In the rows, 128 means zero.
Each path below is one point turned by a fixed rotation once a step. After each direction that follows a path, write how fast that rotation turns it, in degrees a step (0 if it stays still).
Each turn is a multiple of 5 degrees from 10 to 175, or 0.
Each row of a path follows its step; steps can be skipped.
Path 1:
step 0: [125 114 130 137 132 130 124 135 125 121 131 123 141 106 111 123 135 129
 126 120 121 124 130 134 140 117 136 109 134 136 120 127 122 125 147 129
 124 126 134 129 126 126 124 124 132 139 134 124 118 129 128 121 129 133]
step 1: [128 128 132 117 135 124 141 130 140 128 121 124 113 137 132 131 120 140
 130 118 124 131 134 135 126 124 151 124 125 120 130 137 126 115 119 113
 113 131 123 137 126 122 124 132 138 134 136 135 125 116 115 124 130 129]
step 2: [122 120 124 132 132 131 128 115 135 126 128 135 133 132 124 137 129 125
 130 142 135 119 128 132 131 125 129 137 123 140 115 125 127 135 118 139
 125 139 137 129 142 124 105 136 149 129 117 129 127 118 133 127 133 119]
step 3: [136 138 133 129 129 137 120 125 125 117 125 128 127 139 132 128 111 135
 139 131 133 124 118 132 121 124 126 137 142 123 139 137 131 130 124 145
 123 119 128 151 123 126 134 126 132 126 135 120 134 129 146 123 119 132]
step 4: [121 127 126 129 125 124 116 117 108 132 137 137 130 125 129 112 132 131
 125 122 137 126 140 123 113 115 120 132 119 138 125 128 130 130 125 121
 126 132 126 123 130 128 134 118 135 118 120 135 151 140 126 124 123 134]
step 5: [131 130 122 124 117 139 127 136 124 137 127 110 129 127 133 146 132 144
 126 125 124 136 119 125 136 126 131 131 135 131 129 123 124 141 123 126
 135 131 131 116 127 132 147 119 128 136 139 138 133 142 139 125 142 131]
step 6: [143 121 122 125 121 118 128 128 127 120 140 129 117 140 132 125 130 115
 117 141 137 126 140 130 141 122 136 136 126 128 126 117 131 126 143 124
 131 127 126 119 128 126 148 128 120 130 128 134 126 115 113 135 129 128]
step 7: [129 127 120 135 122 122 138 141 129 121 118 132 128 118 132 134 124 122
 131 138 112 121 112 128 129 132 118 134 120 115 138 118 128 113 129 125
 129 125 119 128 143 132 122 126 130 135 111 132 121 133 132 131 141 137]
step 8: [127 137 140 135 133 128 118 116 136 134 132 120 126 128 127 117 134 114
 133 120 131 134 121 138 143 145 135 131 124 123 122 128 125 113 124 137
 128 113 126 119 118 124 124 119 122 124 119 110 129 125 125 121 128 138]
step 9: [128 123 139 134 131 136 132 119 150 129 133 130 131 118 122 135 128 130
 131 121 123 137 132 126 118 125 111 108 129 127 138 119 135 117 125 127
 132 138 133 135 125 131 121 134 127 119 133 132 144 129 121 144 128 135]
step 10: [134 130 133 131 131 129 121 139 131 132 128 126 135 124 136 129 128 115
 128 116 117 126 132 140 128 132 132 118 136 136 123 134 122 145 114 133
 127 121 140 132 134 125 130 140 127 139 127 131 132 138 110 118 115 109]
Speeds:
[125 132 132 128 125 130 123 127 129 127 129 129 125 130 126 126 125 131
 126 129 125 126 128 131 129 128 123 128 126 129 128 129 128 125 124 131
 130 128 130 130 123 130 128 131 129 126 123 127 129 129 130 131 128 126]  65
[130 130 127 128 125 127 128 124 128 130 129 128 130 129 126 124 129 126
 128 127 126 126 131 127 127 126 128 129 126 134 124 127 125 130 127 130
 125 123 129 125 129 128 129 130 125 128 125 127 127 122 126 126 126 129]  170
[127 126 126 126 126 126 128 133 127 131 131 126 126 126 127 127 125 128
 129 127 127 125 134 126 133 126 129 128 125 124 127 126 129 131 129 126
 130 128 129 130 127 127 129 133 128 129 128 124 128 129 131 126 131 130]  60
[127 124 132 127 125 128 127 126 130 127 131 128 124 132 129 127 129 128
 132 127 126 126 127 129 128 128 129 127 129 129 130 126 127 128 130 127
 124 129 123 127 131 128 126 127 130 129 126 125 121 128 127 129 132 129]  60
